In the data rows, the value 128 means zero.
Here are some points, one per row:
170 134 125 182 91 125 153 205 111 129 114 110 40 96 123 161 126 138 230 169 124 125 187 84 35 151 115 79 137 119 130 72 118 151 182 165 120 100 108 203 102 123 190 86 103 90 147 65
87 135 67 162 133 94 65 50 166 163 34 140 118 147 131 141 129 160 83 73 117 106 96 75 104 149 128 106 28 144 148 149 127 126 199 173 143 105 91 120 82 168 145 59 147 86 163 149
97 133 113 119 92 126 117 163 84 169 127 214 110 122 143 113 91 62 76 122 125 164 155 121 137 109 150 147 132 126 135 163 124 135 135 99 111 101 136 135 169 64 144 122 122 142 129 101
155 171 127 83 56 83 128 134 126 112 156 109 108 84 173 160 122 112 126 105 74 112 135 255 142 136 137 150 155 120 168 79 96 157 129 95 218 142 81 148 96 186 69 146 136 141 107 119
123 88 115 160 149 134 181 162 88 87 147 177 142 106 114 171 66 147 173 144 62 84 109 113 106 155 130 89 135 158 111 140 154 169 97 166 143 136 146 136 122 183 165 79 115 91 61 110
166 113 103 162 101 154 144 125 81 41 154 161 120 140 122 151 172 117 195 88 86 97 110 97 143 128 125 129 157 141 96 119 139 149 102 139 159 103 147 144 100 111 167 60 109 109 70 121
141 126 97 134 138 175 133 188 120 193 114 87 116 145 156 115 76 50 105 123 142 148 180 145 89 81 173 156 144 145 111 128 133 133 141 71 151 141 199 166 88 95 130 136 114 134 192 68
171 98 146 103 123 84 109 66 134 128 136 84 117 33 92 88 170 163 151 113 156 106 126 174 191 109 104 154 98 135 116 144 73 138 114 181 126 116 136 197 101 86 175 122 75 163 140 129
134 142 178 162 145 123 113 98 178 145 167 98 61 134 67 94 126 174 131 89 75 149 139 72 121 122 163 131 88 168 110 187 137 47 46 137 125 127 158 191 115 127 88 119 74 121 109 153
97 123 119 159 131 117 51 93 157 110 40 130 103 182 185 178 147 134 96 113 139 99 54 96 142 180 96 163 76 154 167 165 154 135 130 140 177 128 98 110 116 166 164 65 150 88 152 138
146 122 135 169 180 97 115 122 170 160 147 57 109 127 59 98 151 190 101 149 131 131 125 138 160 98 160 112 119 124 130 157 99 107 83 154 137 119 158 130 98 126 106 123 98 99 127 145
188 100 121 114 69 158 162 81 171 66 154 96 109 130 160 173 125 141 135 37 146 127 138 187 170 163 183 135 181 106 192 103 102 96 162 48 167 136 84 179 133 175 56 83 109 114 102 132
117 130 117 119 59 129 106 94 113 132 124 112 140 89 155 89 166 132 155 97 112 112 103 147 82 140 89 131 131 118 85 115 147 101 167 131 45 163 143 137 176 106 143 97 189 202 142 183
96 158 110 113 146 123 108 131 88 135 113 132 135 138 109 54 212 129 118 144 133 90 122 124 86 88 125 136 140 148 138 117 128 119 160 139 122 117 108 116 146 180 86 169 249 126 158 173
86 152 98 122 134 144 106 144 67 95 107 142 87 114 75 95 137 112 115 120 195 141 157 129 131 120 124 140 104 131 149 120 166 83 167 134 105 182 95 102 160 115 120 138 205 118 118 174
130 103 139 119 145 142 145 148 146 150 111 180 173 184 161 98 115 77 101 134 93 127 104 115 137 103 117 130 156 92 121 121 107 130 116 78 124 111 134 119 152 99 93 131 114 138 164 110
165 83 143 150 172 184 159 90 219 169 123 151 185 152 144 124 64 112 156 116 90 129 149 93 130 66 168 87 159 147 95 164 98 149 131 80 179 107 149 130 177 147 148 150 120 162 158 112
149 123 110 99 152 138 111 149 138 162 109 168 169 143 144 130 111 79 102 159 129 124 169 140 151 99 114 160 148 115 153 126 111 125 127 81 135 104 160 83 110 91 123 147 108 130 121 94
159 111 118 102 182 140 168 81 155 131 113 89 207 75 99 135 116 127 199 83 197 88 130 91 140 148 129 99 141 124 115 155 135 120 164 111 115 192 95 150 165 171 162 104 189 159 109 181
114 116 83 138 131 130 140 138 64 63 150 159 108 99 123 140 131 132 137 103 71 104 81 109 114 137 141 121 175 115 67 112 137 180 96 181 128 91 138 98 64 138 175 138 94 134 75 101
128 138 129 116 111 122 144 155 125 158 115 197 159 123 160 139 94 102 116 151 131 166 137 136 150 99 94 174 144 152 157 123 111 167 137 95 130 123 160 93 162 89 139 137 104 134 157 93
132 173 126 136 152 136 161 135 160 163 141 214 158 101 132 152 100 75 124 89 134 162 213 64 150 128 130 133 97 119 135 163 149 98 112 78 148 130 153 178 125 117 121 182 84 118 95 98
161 105 159 126 121 118 139 135 145 125 150 84 99 145 99 62 138 151 110 142 214 139 100 132 156 118 161 149 98 133 122 137 105 113 73 191 103 114 86 138 101 128 144 95 128 125 149 74
143 131 153 77 161 144 152 82 139 89 118 78 187 92 129 131 122 142 143 104 183 108 126 126 141 143 122 124 138 138 85 102 159 127 175 129 104 159 109 122 169 137 193 143 179 148 120 152
122 119 176 111 144 68 155 144 149 147 179 89 109 120 91 105 123 175 126 181 118 122 140 138 131 103 98 128 96 159 148 172 89 125 67 188 168 165 118 175 100 162 135 152 141 92 169 91
103 159 132 84 117 178 126 123 104 113 126 96 123 154 142 92 164 131 117 110 144 105 82 141 85 130 106 163 135 136 81 131 146 136 149 158 111 137 120 70 185 120 135 131 189 173 129 159
103 115 84 179 142 126 149 103 97 75 119 155 134 112 73 138 129 156 176 176 56 53 136 108 121 129 128 79 135 135 132 109 127 159 149 117 118 102 152 102 66 145 111 96 77 71 91 150
125 107 170 156 159 129 126 137 163 139 148 50 101 139 99 110 187 170 107 145 130 178 88 149 173 108 143 128 118 120 141 126 106 110 69 171 99 108 131 108 72 96 110 151 87 120 125 141
150 131 160 100 136 116 118 128 141 120 169 94 119 116 101 98 137 170 118 171 162 144 68 163 181 145 118 137 112 136 139 162 121 116 82 172 122 121 130 101 107 102 127 109 90 82 166 118
132 180 142 113 133 159 116 169 106 132 86 81 113 179 121 138 168 148 133 133 173 136 137 116 77 129 156 139 127 120 104 124 168 81 136 106 98 144 141 65 161 143 130 128 166 129 142 168
143 114 94 113 171 144 167 114 175 156 139 155 221 145 158 144 32 98 116 134 68 92 133 128 157 123 164 120 126 148 110 160 134 146 109 99 134 154 187 112 168 133 151 171 79 150 141 112
93 172 205 156 152 104 98 136 118 119 151 99 170 139 182 141 162 134 162 130 108 111 135 143 61 178 119 123 118 100 97 129 160 85 149 104 64 206 165 131 132 142 95 167 147 170 110 155
170 138 112 117 102 111 170 153 139 173 78 188 154 127 137 110 126 72 120 115 227 172 158 51 149 152 137 151 118 83 116 124 119 122 164 111 88 69 92 149 108 75 127 167 111 177 96 37
93 127 144 93 138 125 104 108 101 134 138 74 124 106 122 148 133 155 144 147 141 168 131 138 111 115 82 75 130 107 124 96 138 134 167 128 114 176 151 104 174 157 167 201 159 136 115 181
133 200 163 97 154 138 121 126 92 120 124 103 136 126 150 134 200 130 110 149 160 142 120 87 84 140 130 161 134 110 118 107 145 114 115 130 126 158 123 74 134 136 133 177 164 160 89 165
161 140 87 107 96 117 138 116 147 85 139 135 102 130 170 175 124 163 115 84 102 143 133 235 140 160 155 115 160 118 174 106 89 143 113 78 180 119 89 154 121 159 39 128 125 159 83 167
121 91 130 148 99 132 128 177 89 100 129 147 93 121 99 166 114 158 155 129 102 129 79 100 83 136 161 68 173 105 101 80 152 211 125 189 120 98 144 135 76 98 173 128 109 155 78 111
137 77 166 173 100 136 176 95 175 129 145 197 129 209 169 74 127 18 126 155 110 114 116 116 111 88 91 127 167 69 159 131 122 111 145 118 96 85 130 168 152 122 43 125 199 138 223 104
104 69 149 125 139 96 139 101 148 111 206 91 133 109 58 73 94 147 95 154 138 133 110 165 197 129 118 108 67 127 149 153 174 144 105 182 75 152 78 148 111 147 136 123 101 111 169 99
77 142 130 124 145 159 90 178 75 120 111 91 144 142 126 132 110 135 114 132 169 161 138 135 119 161 135 96 168 121 133 133 169 130 103 147 99 210 128 122 160 120 121 146 214 136 104 170
103 98 96 142 106 157 118 142 114 189 106 212 134 136 88 147 84 111 91 168 131 166 141 143 192 95 88 118 147 116 147 114 80 148 175 94 125 94 130 126 171 68 132 124 125 149 134 162
115 144 150 112 159 134 93 152 85 125 114 61 117 141 145 126 155 138 129 146 141 109 173 138 121 140 120 141 126 140 124 93 154 109 151 103 114 170 161 50 157 142 103 136 151 106 159 202
88 193 71 113 65 102 143 139 144 151 132 88 90 118 94 152 84 174 82 112 93 157 169 185 38 200 220 106 75 122 159 73 111 123 147 84 160 66 78 73 148 169 59 128 73 151 122 84
119 93 78 151 131 158 134 137 56 59 153 160 108 130 128 152 130 133 176 137 92 91 113 123 150 137 146 158 156 118 110 99 162 155 109 149 123 110 138 119 95 128 140 64 113 65 106 111
175 123 137 127 134 118 140 158 143 175 112 154 184 121 186 163 113 69 127 148 147 102 129 139 142 106 107 139 154 125 128 119 102 137 136 100 106 124 139 120 124 78 114 163 105 157 148 70
105 191 161 118 107 90 124 147 126 134 166 147 71 132 114 88 175 199 128 157 134 150 148 96 152 123 86 163 87 191 145 195 112 43 59 157 180 72 121 142 145 126 126 97 71 95 113 137
108 108 123 93 121 136 139 118 154 167 137 185 145 128 137 156 85 86 112 153 125 180 163 129 152 99 88 120 153 152 122 107 96 155 147 106 141 119 147 118 167 96 154 145 93 126 149 118
112 106 153 168 121 87 23 72 159 98 71 122 127 161 195 190 182 112 88 113 115 149 61 105 109 147 69 146 79 113 150 138 161 154 129 157 165 139 78 155 75 152 137 157 138 67 119 156
Along one direction, these points spread out more than along any other. Take the direction at right angles to it along which they spread out most. Go by this last direction. How far along it is each point below, from 0 to 99? 50 is the average, and the first point above lies past it. One standard deviation of the points above along it is 16.
149 123 110 99 152 138 111 149 138 162 109 168 169 143 144 130 111 79 102 159 129 124 169 140 151 99 114 160 148 115 153 126 111 125 127 81 135 104 160 83 110 91 123 147 108 130 121 94 48
103 115 84 179 142 126 149 103 97 75 119 155 134 112 73 138 129 156 176 176 56 53 136 108 121 129 128 79 135 135 132 109 127 159 149 117 118 102 152 102 66 145 111 96 77 71 91 150 70
130 103 139 119 145 142 145 148 146 150 111 180 173 184 161 98 115 77 101 134 93 127 104 115 137 103 117 130 156 92 121 121 107 130 116 78 124 111 134 119 152 99 93 131 114 138 164 110 46
105 191 161 118 107 90 124 147 126 134 166 147 71 132 114 88 175 199 128 157 134 150 148 96 152 123 86 163 87 191 145 195 112 43 59 157 180 72 121 142 145 126 126 97 71 95 113 137 69
165 83 143 150 172 184 159 90 219 169 123 151 185 152 144 124 64 112 156 116 90 129 149 93 130 66 168 87 159 147 95 164 98 149 131 80 179 107 149 130 177 147 148 150 120 162 158 112 53
188 100 121 114 69 158 162 81 171 66 154 96 109 130 160 173 125 141 135 37 146 127 138 187 170 163 183 135 181 106 192 103 102 96 162 48 167 136 84 179 133 175 56 83 109 114 102 132 58
96 158 110 113 146 123 108 131 88 135 113 132 135 138 109 54 212 129 118 144 133 90 122 124 86 88 125 136 140 148 138 117 128 119 160 139 122 117 108 116 146 180 86 169 249 126 158 173 24
112 106 153 168 121 87 23 72 159 98 71 122 127 161 195 190 182 112 88 113 115 149 61 105 109 147 69 146 79 113 150 138 161 154 129 157 165 139 78 155 75 152 137 157 138 67 119 156 49
88 193 71 113 65 102 143 139 144 151 132 88 90 118 94 152 84 174 82 112 93 157 169 185 38 200 220 106 75 122 159 73 111 123 147 84 160 66 78 73 148 169 59 128 73 151 122 84 57
161 140 87 107 96 117 138 116 147 85 139 135 102 130 170 175 124 163 115 84 102 143 133 235 140 160 155 115 160 118 174 106 89 143 113 78 180 119 89 154 121 159 39 128 125 159 83 167 56
103 159 132 84 117 178 126 123 104 113 126 96 123 154 142 92 164 131 117 110 144 105 82 141 85 130 106 163 135 136 81 131 146 136 149 158 111 137 120 70 185 120 135 131 189 173 129 159 24
